One turning vector, and how many steps it has turned
The counts run from 0 to 593.
[  1  14   5 -26 -12  -2   7 -10 -14   9  53   4   7 -38  -9  20  11   8
  31   7 -23 -24  -5  -2 -28  -6  11  -9  -3 -42 -24   9 -29  26  -8 -27
  24 -22  15  15   4  -7  14  -6  11  -6  -5 -24   3  41  26 -15  35] : 247
[-36 -14 -19  -6  -2 -33   5  12  23 -13 -52 -13  25  -9  11  18  11  13
  -4  26 -15 -15 -11   5 -11 -13 -12   9  32  10   4  16 -31   7 -13 -10
  52 -36   5  39  29  -5 -35  16  16 -16 -26   3  10 -19  -7   2  -3] : 535
[  9 -10  23 -32  -4 -15 -20   2   5  -2  21  14 -15  36  10  55 -27  29
 -19  18 -18  -4  14   8  -3  18 -33   9  23   7   0   7  -4   4  13   2
  14   9  28  12  16  -7 -11  35   0  16  -1 -28 -30  11  15  22 -55] : 34
[ -2   2  -3  10 -15 -41  -4  -5  17 -13  -1   1  15 -34   7 -11  36  -8
  69 -17 -26   0  -4  -3 -28  -5  15  -2   9  -2  -2  10 -11 -14   4 -31
   3 -21  19  13  33   9  -8   6  28 -20 -12  30  37 -16  -2   3  27] : 293
[ -4   4  26  17  12  25 -17 -23   1  -1  33   6  17   1 -12  10 -30  12
 -10  36 -42  18  -4   6 -20  10  -6  -2 -21 -20  16 -13   5  19 -16 -28
  -8 -20  27  14 -34 -24   4   8  21  17  38 -43  -8  21  23  -8  -7] : 388
[-19  -6  11  45   0 -12  13 -39   0   9   0  -7  14 -17  -3  -5 -16  -8
 -16  22 -11  30   2 -22 -22  18  34 -19 -14  21  18  10  22  -4   2 -17
 -28 -12  48  18  -8 -23   9  11  30 -18  16 -29   6 -41   6  -6 -33] : 344
[  6 -36  16  37  10  35 -11 -17  -7  -5  22  16 -39   0  -6 -28  -4 -17
   1 -19  42   5   4 -11  37   8  17   8 -14  17  29 -10  19 -35  16  -4
 -13  29  -9  16 -33 -27  17  -3 -20  -9   9  11 -33 -23  -1 -25  -4] : 313
[  8  -4   6  -1  30 -11  41  12 -29   7  12  13   2 -13  -6 -20  24   1
  20   9  16  45  12 -32 -16 -19  32 -39  13  30  -6  -4  -5 -27  -7 -28
   1 -15 -19  38  14  -2  11  27  30 -32 -24  10 -23   6   5   0   0] : 456
[ 10   7 -36 -13  23   0  26   2 -19   9 -15  -8  -6  -3 -13 -19   8 -21
   4 -21  25  10  -5   8  -1 -27  11 -31  11  40   0  28   0 -32  20  12
   1   5 -19   1  17 -22  23  -2  -1   1 -21  64 -21  -6 -26 -25  10] : 453
[ 13   9  17  31  -6  48  10  40   8 -10  -2  34  27   3 -26 -29   1  10
  18  20  -8  26 -13   2   2   4 -25   2 -32   5  23 -29 -10 -26 -26  12
   8 -22 -31  12 -16   0 -11  -3  10 -13 -31  10  35 -26   9  24  21] : 140
[ 16 -19   1 -15  29  28  16  11 -22 -18   5  16 -17 -10 -48 -17   7  -9
  -7  23  34  21 -11 -25  37 -20   9 -37  -8  13   3   8 -24 -31   2  37
  11   9  -6   6 -14 -43 -24 -23  14  -9  13  -7   9  23  -1  -4 -10] : 499
[  1  26   9 -14   2   1 -17   1   9 -12 -37   7  -3  23  32 -16 -18 -18
  18 -11 -33  18 -28  37 -21 -19 -20 -34   1  21  -3  21  -8  -4 -13 -17
 -28 -25  42 -42  16  12  -7 -19  11   0  10  19  42  -4  -1  13  -7] : 379
[-17   7 -13   7 -18 -19 -20 -12  32  -1   5  -2   5  -4  28  17   3   8
  30 -19 -26 -26  -7  30 -21  12 -15  19  23 -14  18   6   3  31  -8 -50
  15 -19 -33  15  -1  19  54  27 -17  -1 -27  -2  -9 -11  31 -18  17] : 236
[-25  -7 -21  13  22   0   4  -8   8 -16 -52 -13  20  12   4 -16  -5 -14
 -33  11  12  17   1   8  16 -23  -2 -11 -10  54   8   5   3 -15  -5  17
 -17  -9  32  -8  -3 -17 -55 -18   9 -13  10  31  -5 -18 -31  -9 -18] : 13
[ 31  12  22   8   5  36  19  48   0   2  15  29  25  13 -13 -16   8   6
   5   6 -10  49  16  -8  -7   5 -10  -3 -38  15   8 -42   4 -40  -9  23
 -31   4 -17  -6 -12  12 -18  17  14  -7 -30  21  15 -17   3  29  -2] : 468
[ 17  11   7 -22   5 -24  32  12 -13  13 -14  17 -24  -6 -19 -11  29   0
  19  -2  33  37  11 -24  14  -1  30 -32   9  16 -26   2  -7 -11   8  47
 -29   9  -7 -21  28  18  -6   0  27 -34  -6  -7  36   3  -4  18 -26] : 131
[ 22  12  -5 -26  13  35  -6  -1  20   0 -27 -23  14  32  13  -6 -19 -14
  13 -14 -14 -17  -1  35  19  24 -41  -9   2 -18  18 -13 -16  37   6  30
  -8  29  28 -35 -19   8   0 -27 -16  25  10 -16  13  18 -19   4   8] : 222
[ 15   2  23  19 -15  37  19  34  19  -8  12  28  29   1 -29 -14   3  15
   4   9  -7  27   4  -2   4  11 -24   3 -44  13  19 -30  -6 -29 -19  26
  -9  -3 -19   0 -22   3 -30   7   9 -17 -23  11  32 -33  17  23 -10] : 141
[-15   8  15 -18 -30  21   9  12   6 -11   4  17  12   6 -14  32 -17  31
 -58  14   4 -25   1   3  -1 -10 -31  23 -24  26 -26   3  -6 -13  -4  44
   3  -1  -3  -8  14   0 -28   9 -22  -8 -38  12  -6 -23  16  18 -23] : 525
[-13  -1   3  37  30  -4   3 -27   8  18 -16  -5 -10   3   5 -10 -16 -15
 -23  15  -7  32 -10  -2 -24  -1  11 -33   1  37  15  20   8  13   3   2
 -48   5  42  -1  10 -13  21   4  27 -13  45 -33  20  -9   7 -12 -46] : 18
[ 12   1 -32 -30   6 -37 -27   4   4  -5  -1  -2 -26   6 -22  38   8  -5
  23   5   3 -10  10  15  17  -1  -8  17  34   1  -1  20  -3 -20  32  15
  15  17 -16  26  28 -16 -33   2  -3  19   5  31 -35  44 -39  -6  18] : 448
[  7  16 -24 -12  20  -7  13   2  17  -9 -11  -4  16  27  13 -12  -3 -13
  16 -20 -15  45   5  32  -7   2 -19 -14  -1  54  31  -7   9 -29   1  -4
 -48 -18  -8 -14 -24  -2 -21  16  17  -6 -16  50   0  -7  -9 -13 -35] : 424
[  4  -9 -16  20  25  -7   9  -2   9   6 -62  -2  -7  15 -18  -8  -5  -4
  18  33   9  10 -18   3  40  34  -5  -8  35  -9  36   1  11   2  17  21
  16  -3 -14  21   1 -22 -12 -30  10  17  19 -27  12 -12 -45   3   8] : 505
[ -5  -6   8  -2  33  11  -6  18  -2   7 -39   0  -6   9   1 -15   5   1
   9  31   1  13   3 -16   5 -10   6 -16  26 -19 -10 -24 -39  35 -15   8
   7 -10  16  15  -4  15  -5 -10  19 -18  41 -68  30  45  12  10   5] : 545
[-12  12  22  23  -8  16 -14 -12  11  12 -14  14 -14  -2  -8  16 -18  27
 -22  20   0 -18  -1   3  -1  23 -11  10  -6 -52  -8 -12  10  44 -22  -4
   7 -12  -7   4 -13  17  23 -13 -13   3  21 -73  -3   6  27  14  17] : 190
[ -2   0 -22  33  18  18   5  13  20  -1 -54   6 -11  27   1 -33   1 -17
   2  -7  16  26 -23  16  13  -2 -24 -18   6  40  36  -1  10 -22   6  22
 -20   6 -18   3   6  -2  24  -2  -1  -7   0  16  32 -43  -6  -6 -34] : 509
[-16  -2  -2  -6 -27  24 -45   9  36 -25  -7  20 -31   9  -3  11 -12   3
  -3 -11  -3 -52 -23  42  16 -15 -48  22 -11 -19   5   3 -22  14 -16  24
   0   1 -17 -27  -1   0   5  -9 -38  17  16 -11  26   7  24  -5  -2] : 194
[ -7  33  -8  28  15  -8  30   1  15  35  -3  -1  48 -10  -6  -6  19  18
 -14  10  -8  48  35 -13 -15   3  26  -6 -24  13  -6 -32  34  17  -9   6
 -35 -18 -22  19  -2  25   1  32  26 -24  -7  -4 -10  -4  -2   2  15] : 101
[ 14 -28  13  40  -1  33 -15   2  20   4 -10   0  31  -3  -2 -17 -13  -7
  19   4 -10  -6  13  -8   8  43 -10  36 -27 -11  38 -24  12 -17  10 -10
  21  20  21  38 -13 -27 -11   1 -10  14 -15  16 -18 -25 -29  10  43] : 309
[ -5  -6 -15  21   8  -8  19 -12  23   0 -70 -10  19  16   5 -16 -11  -5
  19  15  -8  12 -15   7  12  33 -22  -1  24 -18  36  -9   4  23  -1 -12
  33 -22  -1  29  -7  -4  16 -17  14   4 -11 -33  19 -28 -11   7   7] : 179
[ -1  19  18  26 -22   3 -24   9  19   9  -8  29 -19  14   2  28 -17  30
   0  12 -22 -11 -21  25 -28  18 -29   2  -6 -18  -4  11  13  -1  -8  14
   5   1 -10  -7  37  15  40   2 -19  14  -6 -29  36 -22  23  25  -9] : 519
[  9 -13 -11 -35  -4  11   9  12   3 -27   1 -19  40 -23   1  -2   9 -12
  28  -2 -12 -18   7   3  10 -16 -14  12  -7 -18  -4 -16 -46  16 -12 -15
  28 -11   9  11 -20 -11 -45 -11   2  -1 -19  37  -7  36 -21 -11  50] : 252
[  7  15  20  15  27  33 -11 -28  -9   1  21  12   4   2 -14   3 -28   6
 -32  28 -14  11  -9  11   4  -2   2  -6 -25 -19   5 -11   9  19 -22 -13
 -12 -23  22  -3 -49 -26  -7 -20   9  20  39 -46 -17  32   6 -11  10] : 387
[  4 -40   7  -1   3   1  42  -1 -13 -12   1  12  21 -14 -15   6   1  12
  10  27   6  23   4 -30  18  19   2 -18  17   4  20  -4 -34   2   1   8
  27 -19   8  32 -21 -27 -36  13  32 -31  -6 -48  15  -5  21   7 -40] : 174
[ 10  -1 -35   2  26  -3 -42   7  33   2   7  -1 -14  16 -14  23 -10 -17
  15  12 -27  18   5  39   4   8 -24  11  21  17  44   3  -7  12   7  13
 -30  12   1   4 -13 -13 -17  19   9  24  37   0   1  43  -3 -33 -23] : 64
[-33  -6 -19 -14  27  28  35 -10  -4   6 -48 -29  22  -6  24 -43   5 -12
 -13  -9  26 -27  -9 -12   1 -34   7 -28   9   9 -18  -2 -30  33 -18 -14
  16 -24   7   4  -2   5  19 -29 -12 -31   1   3  -7   4  -4 -21  34] : 212
[-30 -10  -4 -13 -12  15  15 -39  -5 -13  15 -11   2 -27 -23  19 -12  14
 -46  21  27 -42   2 -17  22 -11  -1   8   0 -10 -16  17 -17  30 -11  -1
  29 -21 -14  18 -22 -44  -4   0 -16 -12   0 -23 -41  -2  12 -26  -3] : 201
